500 stands for zero in the data rows.
Some points:
545 366 435 299 461 557 459 481
415 670 609 468 490 465 469 586
558 458 463 661 612 433 537 441
468 509 412 689 504 472 478 520
551 657 756 388 551 498 493 565
512 509 566 512 273 560 352 407
578 522 603 503 719 484 676 480
520 503 410 469 613 535 556 404
618 511 648 389 389 718 289 649
404 402 361 533 429 526 498 451
585 492 768 444 668 429 655 576
611 576 588 435 603 401 517 534
502 470 350 531 395 513 503 499
564 530 471 596 593 455 511 398
538 546 504 556 640 427 519 442
485 381 437 481 550 418 569 412
532 578 456 482 527 451 545 440
481 473 488 485 593 434 560 370
408 609 567 420 470 424 522 528
412 435 434 492 507 429 537 420
401 579 469 410 562 496 547 602
532 584 645 402 664 451 583 500
457 397 532 403 392 369 486 486
476 555 453 428 515 431 576 571
471 556 361 565 505 544 495 507
548 661 611 425 610 482 509 527
Along one direction, these points spread out more than along any other. How far along it is each point below, from 0 to 99? 50 is the average, and the first point above lies past it.
373 472 457 565 366 483 401 634 --> 68
397 364 353 495 479 527 474 499 --> 76
553 512 360 495 556 523 598 527 --> 59
439 619 544 492 579 456 655 551 --> 39
544 357 550 548 227 752 340 556 --> 73
617 477 434 623 442 467 433 434 --> 67
491 451 372 561 521 468 493 451 --> 69
524 588 588 421 675 455 577 535 --> 30
491 335 502 565 273 671 298 577 --> 76
435 487 462 611 367 459 385 502 --> 71
464 381 581 614 236 751 333 508 --> 74
423 433 460 436 616 454 604 448 --> 54
631 477 403 503 418 550 433 413 --> 68
394 629 540 482 501 438 555 544 --> 45
533 406 423 442 591 439 551 445 --> 58
517 497 493 580 618 452 669 420 --> 51
454 420 448 753 339 668 415 513 --> 80
547 565 632 349 363 583 347 652 --> 41
